[[107 149 129 147 114 154 127 131]
 [106 131 129 132 124 129 111 130]
 [134 126 128 123 133 124 157 127]
 [109 114 125 114 123 127 116 127]
 [145 131 128 133 122 137 130 127]
 [119 130 125 127 134 147 116 130]] --> 119

[[127 128 118 122 130 148 123 140 133 122 129 118]
 [124 129 131 128 130 116 128 119 128 130 121 132]
 [131 135 126 124 112 126 127 132 120 125 141 121]
 [136 134 137 134 126 116 139 124 124 131 130 127]
 [126 128 124 126 138 136 128 131 136 125 118 123]
 [139 134 125 128 126 148 134 146 129 122 138 113]
 [138 135 129 130 134 140 138 139 133 124 127 115]
 [126 127 120 124 144 150 126 139 141 122 117 119]] --> 126

[[117 145 130 122 146 110 104 115 136 106 133 135 120 131 104]
 [141 113 125 131 110 143 151 139 122 146 123 122 131 126 151]
 [118 137 125 121 138 112 107 114 128 109 130 134 119 129 107]
 [121 145 131 123 144 111 110 116 137 108 131 136 118 133 108]
 [117 144 132 126 142 111 108 119 137 110 130 129 123 127 108]] --> 117

[[122 136 141 134 110 122 125 124 114 118 122 118]
 [115 144 120 124 123 153 131 131 130 137 115 127]
 [114 142 122 125 132 155 133 127 132 130 116 126]
 [137 127 142 117 126 127 135 129 122 119 133 125]
 [115 136 129 141 111 123 119 118 118 126 119 126]
 [135 129 143 121 123 124 133 128 119 118 131 119]
 [132 130 141 125 120 122 129 125 120 118 130 117]
 [127 126 142 137 117 113 126 136 124 117 129 127]
 [118 144 118 124 113 148 126 128 129 143 114 124]
 [118 136 135 138 110 122 121 122 115 122 119 120]
 [124 126 139 137 111 113 124 132 120 123 127 132]] --> 124

[[129 137 130 127 121 129 130 139 123 131]
 [134 139 128 129 124 127 134 141 112 135]
 [147 123 134 111 121 129 120 138 129 138]
 [123 139 129 145 122 131 138 126 127 124]
 [147 124 132 151 122 141 143 104 130 119]
 [136 115 114 136 136 121 112 126 145 138]
 [116 120 123 147 131 130 125 109 148 119]] --> 116

[[125 121 126 123 125 122 124]
 [129 134 130 134 132 134 132]
 [111  99 122 135 127 127 106]
 [125 122 128 131 128 129 122]
 [135 141 132 127 130 130 137]
 [130 137 130 137 135 138 132]
 [125 125 127 135 131 132 124]
 [127 125 127 127 126 127 128]] --> 127

[[134 126 129 126 133 133 131 134 129 128 131 127 127 124 125 119]
 [101 116 130 137 115 129 132 125 132 129 137 131 131 114 131 138]
 [121 142 134 130 124 130 122 124 127 129 133 118 133 109 137 135]
 [139 120 127 136 146 128 126 138 123 126 132 125 121 130 142 137]
 [139 134 118 123 135 117 133 106 123 127 140 114 138 136 130 117]
 [135 110 155 132 117 130 143 126 144 124 133 125 123 123 125 116]
 [119 123 127 131 133 131 122 115 124 123 117 124 136 130 124 125]] --> 119

[[136 133 119 134 114 126 128 118 132 133 125]
 [131 119 129 125 142 146 137 107 114 110 108]
 [125 132 122 141 113 108 130 133 125 130 124]
 [143 135 143 121 124 132 122 136 136 133 140]
 [125 124 127 125 142 138 133 116 121 113 110]
 [124 133 123 134 124 112 125 138 126 128 125]
 [144 132 149 122 128 130 127 138 139 132 138]] --> 144

[[134 110 134 122 139 120 116 135 108]
 [105 128 118 109 134 140 116 110 129]
 [111 136 120 148 121 111 114 111 138]
 [133 120 126 124 149 151 136 151 121]
 [111 109 106 107 129 135 129 105 140]
 [147 146 131 146 115 114 118 117 123]
 [131 122 120 137 151 141 106 149 122]
 [121 140 150 126 111 143 128 149 147]
 [116 117 117 149 136 124 139 109 145]
 [127 106 125 132 109 128 135 129 110]
 [140 112 151 136 108 118 148 119 150]
 [142 137 135 151 117 138 130 148 141]] --> 142
---
[[124 154 108 128 137 143 136]
 [143 111 150 126 141 131 132]] -> 137

[127 157 131 149 155 154 143] -> 155

[144 106 137 100 113 135 121] -> 113

[[148 102 102 150 157 105 104]
 [131 124 124 131 132 125 124]] -> 157

[142 106 108 144 148 109 112] -> 148

[[ 99 137 145 149 120 150 155]
 [156 126 120 115 114 137  98]
 [110 123 103 137 109 107 157]] -> 120

[128 102 100 128 110 146 122] -> 110

[145 120 110  98 143 106 134] -> 143

[134 157 145 126 131 115 126] -> 131
---
120  129  126  146  104  102 yields 146, 129

105  108  145  151  109  109 yields 151, 145

116  131  116  125  104  129 yields 131, 129

139  137  107  118 yields 139, 137

111  154  150  110  103  147 yields 154, 150

153  149  110  104 yields 153, 149

126  148  145  124
140  115  154  150
yields 154, 150

117  107  113  106 yields 117, 113

129  119  123  102  110  111  107 yields 129, 123

103  108  145  152  109 yields 152, 145
---
[145, 119, 102, 112, 123] >> 102, 145
[112, 154, 149, 111, 105, 146, 147] >> 111, 154
[139, 121, 110, 137, 124, 155, 136] >> 137, 155
[105, 157, 155, 107, 99, 152, 154] >> 107, 157
[137, 154, 129, 119, 123] >> 129, 154
[114, 149, 146, 115, 109] >> 146, 149
[138, 102, 113, 137, 132, 128, 128] >> 137, 138
[146, 112, 108, 103, 134] >> 108, 146
[151, 137, 104, 137, 121, 148, 115] >> 137, 151
[[118, 110, 110, 147, 131, 127, 143], [106, 120, 137, 141, 115, 124, 118], [113, 117, 139, 126, 138, 146, 121]] >> 141, 147
---
[[118 116 147 122 140 134 127]
 [152 122 152 116 118 145 146]] -> 147

[112 102  99 150 151 126] -> 99

[[109 146 112 112]
 [106 151 108 106]] -> 112

[[147 115 146 152 145]
 [105 148 106 111 105]
 [106 145 106 112 106]] -> 146

[[142 107 136 130 130 128 138]
 [149 113 139 129 125 127 131]
 [120 152 135 140 127 131 130]] -> 136

[[144 130 137 157 100]
 [152 126 133 147 102]
 [152 119 132 141  98]] -> 137

[109 101 156 110] -> 156
